In the data rows, the value 500 means zero.
Each row has a hidden score. How much does it go up from the first row of each pair to the second? 20 means little or no change, 40 a big rise and 0 a big fall. The score is a weighted sum of the row's numbers plus the product of two more (or one squared), each taken from its middle value.
[500 420 815 434 457 439 606 442 410 419 826 404 446 430 456 457]
[494 490 818 415 459 415 628 408 442 450 800 428 431 424 442 442] -> 19
[453 471 705 789 433 446 413 424 429 412 634 469 422 435 452 478]
[478 695 445 444 441 743 444 444 438 430 416 439 423 435 813 479] -> 26
[456 471 417 422 475 428 789 409 819 421 393 838 474 448 469 487]
[462 425 423 779 466 433 426 468 447 714 457 437 691 438 457 461] -> 21
[435 976 443 424 906 439 421 415 430 452 463 454 408 441 850 465]
[457 459 393 394 489 754 444 881 451 423 384 474 423 452 865 473] -> 17
[466 454 400 424 441 615 415 779 442 751 437 450 467 472 477 445]
[474 450 397 811 448 697 441 448 439 441 393 421 976 447 445 477] -> 31
[463 453 423 424 419 463 422 663 449 689 519 431 432 441 449 479]
[465 491 407 434 446 470 417 727 444 889 398 435 733 454 412 511] -> 21
[439 472 803 582 486 450 417 426 434 416 836 446 435 450 448 485]
[447 462 423 388 425 647 404 620 427 408 409 448 632 446 457 441] -> 23
[490 476 421 425 946 905 446 446 416 414 421 460 896 432 439 438]
[467 459 405 400 439 437 477 499 454 457 400 419 433 485 465 496] -> 12
[455 442 836 402 408 399 908 429 442 432 837 449 435 417 421 441]
[657 450 654 780 453 461 428 433 421 420 429 443 438 405 445 504] -> 29
[438 482 445 751 445 702 429 424 406 458 422 424 796 428 444 467]
[464 446 413 700 483 438 413 461 596 447 412 446 637 420 442 460] -> 14
[725 466 373 802 460 453 398 433 452 399 419 439 778 445 437 434]
[461 435 727 424 467 412 619 436 407 390 828 442 402 423 420 452] -> 11
[471 457 807 709 439 412 421 442 418 420 734 445 425 448 442 477]
[486 455 412 383 478 754 413 433 449 702 411 428 735 433 446 460] -> 30
[437 473 498 472 465 440 425 434 433 456 511 445 443 439 447 467]
[461 494 685 381 450 429 520 429 437 408 622 439 450 433 439 497] -> 19
[476 492 778 422 438 416 658 437 429 427 650 455 437 428 456 463]
[464 849 417 409 491 430 446 469 759 427 402 460 433 463 439 940] -> 27
[504 462 573 711 458 427 408 437 494 435 412 425 397 437 442 454]
[464 458 693 838 430 439 446 443 434 428 415 433 567 431 419 442] -> 19
[454 465 562 419 464 432 449 446 435 682 724 434 415 426 419 462]
[489 999 415 395 438 418 438 427 437 473 419 893 426 955 453 470] -> 14
[479 456 445 418 440 411 425 420 999 399 385 999 430 976 414 454]
[464 447 431 424 814 880 415 754 431 417 414 434 422 436 441 451] -> 21
[460 456 843 430 453 445 827 427 429 456 802 436 448 462 437 465]
[763 466 415 423 453 451 686 436 720 437 416 440 430 445 422 458] -> 28
[488 484 739 429 435 411 946 425 431 478 805 445 432 438 444 489]
[791 476 425 406 425 446 421 422 802 421 424 740 428 435 433 474] -> 29
[460 427 394 685 443 789 424 446 446 444 406 458 838 445 444 437]
[437 467 440 434 455 407 858 424 765 438 898 441 418 416 435 465] -> 9
[447 470 844 431 450 454 707 429 416 435 711 445 426 445 416 482]
[471 469 430 415 448 411 621 400 436 412 429 551 418 529 460 459] -> 20
[474 999 401 431 435 430 418 451 427 429 386 999 444 999 430 476]
[484 469 433 436 436 821 420 403 430 431 414 430 401 453 795 795] -> 32
[428 480 811 431 453 435 631 424 443 455 849 419 427 434 435 443]
[426 431 734 380 430 459 662 440 410 424 732 438 414 448 443 476] -> 19
[445 476 401 900 426 452 436 465 433 882 411 435 952 453 448 447]
[468 483 432 446 477 707 416 475 553 399 450 548 427 408 451 464] -> 2
[453 647 404 425 430 701 410 454 459 430 415 438 447 446 715 521]
[462 468 730 417 448 489 685 429 432 439 632 457 425 442 439 483] -> 13
[445 453 857 409 455 437 972 432 426 450 889 427 390 445 473 439]
[478 476 405 688 459 435 424 407 453 654 424 433 721 466 453 490] -> 31
[446 446 408 403 460 409 408 434 999 439 419 966 426 873 405 407]
[470 471 410 433 436 448 461 445 630 438 446 530 417 456 436 478] -> 21
[475 452 402 417 760 729 431 444 434 418 420 449 425 453 894 481]
[468 481 680 436 449 447 688 443 715 442 448 444 458 439 442 478] -> 19
[871 459 440 419 428 438 448 453 779 418 405 756 436 444 430 470]
[456 457 412 405 412 436 879 428 987 448 410 965 427 454 416 498] -> 30
[463 962 409 430 466 441 431 405 433 447 444 436 431 890 999 460]
[452 459 700 729 446 424 420 418 443 432 704 443 399 438 425 475] -> 23
[474 465 877 417 440 455 863 440 426 429 940 445 410 449 434 460]
[431 483 683 789 446 435 454 437 433 419 548 432 428 457 403 418] -> 25
[485 466 398 395 953 889 441 443 430 416 409 422 394 434 999 472]
[480 903 434 427 892 951 439 431 451 468 408 434 431 451 437 461] -> 33
[476 423 428 402 470 432 905 412 781 414 860 449 429 437 447 475]
[476 435 397 393 419 465 881 444 758 392 418 432 421 846 465 485] -> 28
[468 445 423 643 473 411 412 413 427 450 437 425 471 427 471 443]
[446 457 431 426 437 419 452 431 524 422 683 432 521 423 438 455] -> 19
[449 471 736 443 415 428 788 448 453 453 654 424 439 434 458 491]
[413 456 430 415 434 432 436 434 579 445 401 450 636 461 425 672] -> 30
[488 463 797 416 459 419 747 425 436 431 686 438 411 452 453 460]
[461 454 423 408 439 444 446 422 433 477 425 607 466 662 636 488] -> 22
[460 462 728 408 450 435 436 417 655 456 667 460 405 453 440 467]
[447 474 412 400 430 436 804 434 610 427 683 439 397 456 447 476] -> 13
[449 485 428 449 463 551 443 524 427 448 424 448 429 439 510 461]
[469 444 649 614 447 418 622 455 435 479 418 476 398 426 466 520] -> 18
[778 470 418 898 433 460 417 437 425 438 399 465 873 454 436 499]
[446 462 477 399 443 430 675 441 418 438 598 444 415 480 405 501] -> 9
[443 465 403 398 420 436 420 577 434 565 416 431 545 434 440 451]
[442 448 443 429 424 435 433 451 671 437 391 732 433 820 455 454] -> 19
[463 467 419 804 429 473 431 428 438 639 408 447 733 454 444 464]
[475 433 405 813 447 426 432 429 429 831 436 431 855 459 442 480] -> 25
[441 463 723 434 445 447 402 451 797 433 769 456 458 443 413 490]
[473 463 414 406 427 431 426 430 435 414 420 658 440 725 706 467] -> 13
[474 999 406 402 472 430 449 434 422 431 410 420 464 972 999 458]
[466 454 427 400 431 515 427 653 445 592 463 437 406 450 428 469] -> 24
[455 464 429 449 908 979 429 457 432 413 423 409 423 462 454 870]
[433 747 435 434 441 436 453 401 413 408 425 434 435 715 958 455] -> 13
[466 460 412 410 435 427 418 433 727 446 406 792 390 799 441 470]
[461 491 432 787 742 439 435 427 409 431 420 429 757 433 447 457] -> 23
[823 459 396 735 721 458 394 440 386 429 416 449 409 437 463 459]
[461 431 441 444 440 441 797 439 450 437 420 825 400 825 431 486] -> 7
[472 446 384 400 451 447 440 691 428 662 395 432 596 437 469 487]
[460 488 767 408 460 461 855 451 739 425 420 418 440 436 444 445] -> 17
[467 456 436 440 417 424 419 817 421 869 418 427 681 425 411 467]
[453 439 444 420 457 422 438 425 999 404 423 991 433 995 455 487] -> 18
[479 455 423 615 420 432 438 428 455 727 400 459 676 452 464 467]
[467 488 707 395 437 453 730 429 422 422 681 436 430 458 438 430] -> 11
[516 458 407 441 472 474 806 448 956 428 411 883 417 441 456 477]
[437 441 408 422 419 732 441 683 437 414 423 421 705 466 432 453] -> 13
[464 437 424 406 450 445 435 930 406 940 412 448 912 431 450 470]
[504 444 700 621 426 409 408 386 455 435 710 447 438 444 464 469] -> 19
[482 468 422 450 551 399 426 634 419 550 444 447 416 441 457 446]
[464 506 413 437 431 460 819 443 419 403 612 451 437 459 876 460] -> 13
[454 459 432 447 422 456 785 404 428 442 440 687 440 703 442 466]
[476 486 423 383 410 546 394 790 443 689 418 429 386 470 435 456] -> 33
[460 471 440 416 432 913 420 926 440 832 412 435 428 440 428 467]
[460 459 411 927 489 429 427 438 425 826 460 447 862 461 420 479] -> 34
[474 455 657 959 434 399 426 429 444 440 447 451 622 451 433 481]
[443 437 638 914 462 423 415 419 435 409 396 434 713 447 433 477] -> 20
[462 491 547 513 436 416 417 423 436 410 592 430 399 463 444 452]
[450 460 710 401 453 414 437 407 435 711 819 469 404 454 444 473] -> 20
[466 498 679 639 466 444 631 423 427 425 415 427 420 432 434 482]
[456 483 720 432 430 454 568 426 448 418 667 421 439 434 443 488] -> 20
[441 441 717 443 411 412 418 403 762 397 883 448 402 429 439 472]
[509 472 393 640 632 399 435 562 449 471 432 422 442 458 402 481] -> 19
[468 484 384 419 460 732 414 786 436 657 409 449 453 429 454 459]
[478 478 425 364 465 436 778 417 759 452 391 705 424 433 443 455] -> 19
[469 477 792 418 422 388 443 424 685 446 828 420 412 408 409 435]
[479 457 807 407 433 418 899 431 432 442 788 420 455 428 461 469] -> 12
[495 451 420 413 442 627 414 427 448 444 393 601 405 428 583 458]
[844 949 409 414 448 446 410 450 440 412 410 437 456 459 434 818] -> 21
[471 464 406 644 436 453 410 439 402 666 395 448 813 436 455 450]
[460 484 427 422 472 429 430 842 446 951 426 432 858 460 434 487] -> 17
[450 464 423 715 434 487 451 626 431 781 418 438 452 439 472 448]
[456 439 451 575 465 382 401 578 428 568 408 437 430 462 435 498] -> 22
[474 471 400 411 417 428 402 440 425 424 429 516 411 638 731 464]
[440 410 443 422 438 745 429 477 444 427 390 424 858 444 440 759] -> 23
[431 438 410 413 430 474 438 441 999 448 432 999 460 999 444 459]
[462 476 436 445 421 467 427 457 999 418 453 955 414 867 446 434] -> 21
[737 864 429 430 413 487 425 424 415 434 418 467 436 448 444 871]
[461 466 395 427 443 887 409 999 413 939 415 420 424 437 447 427] -> 22
[444 485 808 414 450 416 899 409 444 441 813 434 431 428 460 464]
[448 474 414 438 434 436 414 756 422 857 415 419 604 440 428 488] -> 26
[455 779 388 398 451 441 421 428 437 424 401 413 429 646 932 471]
[469 472 655 798 443 440 420 449 429 444 611 430 444 430 430 471] -> 22
[480 447 444 438 415 390 429 798 445 928 438 447 831 431 443 466]
[442 467 412 419 414 453 435 416 731 442 406 777 417 423 472 776] -> 19
[467 438 434 434 405 837 439 877 423 767 414 424 429 435 422 443]
[453 461 428 413 934 937 450 406 444 417 411 469 457 435 433 914] -> 25
[492 456 398 421 415 427 425 698 448 701 416 461 397 458 621 448]
[817 439 437 716 461 414 437 412 445 447 421 443 418 412 452 742] -> 24
[438 465 440 415 438 923 447 862 418 802 410 425 466 428 460 470]
[883 827 430 431 828 417 443 432 435 402 425 454 446 460 410 461] -> 16
[962 959 434 437 441 452 437 445 457 441 421 459 432 427 450 999]
[435 470 457 422 492 440 503 428 438 455 428 450 424 536 453 460] -> 19
[468 999 420 437 465 435 437 448 442 425 398 431 449 443 999 999]
[452 506 405 428 595 452 536 420 426 428 413 423 441 632 425 459] -> 22
[468 479 408 406 465 419 403 441 993 396 434 961 429 930 481 453]
[491 487 424 713 413 454 419 431 427 695 432 435 635 466 450 476] -> 24
[460 885 430 389 441 449 446 404 426 423 433 441 422 467 781 869]
[473 499 399 536 441 440 421 690 424 604 414 436 458 427 438 473] -> 23
[461 460 420 430 478 913 409 867 441 438 403 438 895 429 470 445]
[457 466 828 790 438 414 421 418 435 433 710 479 434 441 423 469] -> 17
[466 469 419 683 409 435 442 443 427 492 440 412 671 433 449 483]
[473 488 424 427 729 621 441 424 429 452 417 444 420 429 680 440] -> 19
[875 448 430 939 449 436 427 434 405 440 409 427 945 421 431 475]
[849 480 421 896 440 421 422 449 427 438 408 412 802 444 420 476] -> 18
[456 482 399 414 455 882 412 443 437 418 399 424 810 450 482 835]
[466 471 419 433 424 432 528 559 427 437 412 440 460 494 437 455] -> 17
[469 435 414 423 449 476 420 418 851 444 681 720 415 436 448 475]
[481 472 425 854 449 447 417 437 443 887 391 444 855 439 414 472] -> 32
[478 465 433 426 450 412 427 712 427 833 438 413 612 446 450 489]
[463 473 398 393 449 481 433 423 844 412 724 717 412 439 445 445] -> 23
[471 482 430 411 781 419 415 442 438 408 385 462 454 680 779 470]
[492 484 867 720 436 414 411 406 427 442 838 425 429 455 401 455] -> 17
[448 474 405 378 464 452 404 776 449 736 419 431 450 431 907 514]
[452 829 419 389 451 458 406 442 423 447 431 459 825 435 432 866] -> 20
[456 454 422 422 718 439 445 409 426 430 428 410 437 746 818 456]
[479 456 858 431 440 418 992 433 440 430 871 446 463 447 429 490] -> 9
[451 452 415 425 451 442 445 436 778 435 422 725 462 452 435 627]
[436 485 403 763 435 424 415 440 536 464 421 539 419 442 423 471] -> 20
[767 467 395 830 796 409 419 395 437 425 426 428 476 437 441 425]
[457 442 419 414 429 418 661 629 411 471 386 445 457 413 714 475] -> 15
[443 743 396 404 435 670 433 439 460 438 416 431 418 472 766 441]
[485 436 752 421 457 407 705 438 417 443 649 409 415 458 433 461] -> 14
[478 443 411 412 445 466 423 468 787 468 703 765 416 414 455 481]
[702 648 406 422 736 432 447 440 434 436 396 445 430 440 447 462] -> 15
[462 439 402 405 436 437 443 446 999 407 415 999 427 999 467 497]
[474 458 422 421 456 445 412 416 420 449 400 728 409 776 831 453] -> 16
[419 435 418 399 449 591 422 551 454 570 436 434 421 457 442 463]
[824 457 416 395 441 424 423 404 771 402 395 694 414 422 455 505] -> 22
[444 486 666 415 467 433 798 406 457 438 621 440 446 452 440 477]
[498 456 795 422 448 445 877 426 409 429 904 419 456 461 404 487] -> 19
[471 464 759 411 456 444 615 410 403 396 716 460 411 435 429 471]
[445 447 762 438 465 414 733 389 421 434 722 425 449 463 445 458] -> 19
[451 469 925 426 459 462 740 461 421 431 803 426 436 435 455 468]
[848 817 404 413 423 439 416 432 432 417 428 430 435 755 431 453] -> 30
[419 474 415 445 464 482 443 391 740 424 419 772 381 760 424 450]
[485 457 384 445 423 459 419 427 417 724 712 431 808 443 383 461] -> 25
[475 453 388 424 649 442 430 694 420 428 373 418 460 439 650 467]
[456 483 431 440 456 452 694 417 410 455 419 735 439 802 440 482] -> 4
[464 472 444 443 887 872 433 418 424 427 417 458 418 401 874 463]
[452 462 398 738 438 430 446 686 432 781 401 395 425 449 431 447] -> 8
[482 475 450 591 460 453 432 616 468 559 437 446 414 431 452 476]
[451 469 443 400 441 414 418 600 419 616 423 437 557 411 438 467] -> 21
[458 447 396 429 410 602 449 452 446 427 415 426 451 605 754 461]
[444 480 677 658 428 421 617 433 432 435 418 457 453 440 440 476] -> 16
[461 431 642 736 439 404 622 446 445 430 424 436 418 476 477 447]
[890 446 430 413 450 433 415 413 431 416 409 777 418 789 404 413] -> 21
[675 485 415 853 438 450 423 434 450 472 428 440 673 433 434 475]
[464 455 619 397 402 430 518 422 444 446 531 427 436 443 442 474] -> 16
[497 440 413 449 439 707 395 792 441 873 437 430 452 446 456 469]
[460 480 403 802 432 443 411 418 417 800 421 416 962 449 422 476] -> 32
[467 498 650 406 454 445 426 435 432 679 630 439 412 493 431 465]
[461 462 396 411 464 735 428 831 438 838 401 424 404 444 469 458] -> 21
[411 461 860 413 436 439 975 418 444 406 755 448 398 434 413 467]
[460 866 414 428 470 464 417 443 442 432 429 418 427 777 819 477] -> 26
[486 446 454 408 481 910 448 904 458 762 390 467 412 428 439 468]
[461 493 848 423 481 460 816 411 440 410 843 439 457 464 449 446] -> 14
[462 495 389 755 439 439 426 408 438 663 407 417 738 431 447 470]
[466 453 398 409 431 448 420 438 921 421 416 900 382 779 434 480] -> 14
[453 443 399 434 449 444 422 426 760 412 432 662 411 437 458 715]
[442 452 440 384 449 440 438 409 829 443 423 843 401 449 428 999] -> 19
[448 445 423 438 421 458 471 412 750 389 422 674 422 680 441 446]
[473 453 738 544 430 416 420 453 439 417 800 427 418 454 439 451] -> 19
[482 472 728 686 442 425 446 402 424 401 521 449 410 441 438 472]
[451 452 410 451 476 454 454 412 451 438 421 934 422 977 445 999] -> 14
[432 496 415 401 434 434 425 762 432 770 654 442 415 436 445 450]
[515 474 771 427 448 441 730 429 449 441 651 432 445 438 461 470] -> 19
[429 732 429 419 882 431 436 444 439 421 404 454 419 430 849 472]
[452 457 774 400 442 424 679 416 444 392 716 447 404 423 430 440] -> 17
[479 468 425 393 443 439 464 433 539 462 540 416 409 453 464 487]
[430 478 419 421 455 418 641 407 796 411 392 786 455 440 438 453] -> 19
[440 452 506 411 446 445 626 460 429 415 414 431 421 461 478 467]
[457 419 420 427 435 419 903 407 794 415 825 427 405 461 467 434] -> 19
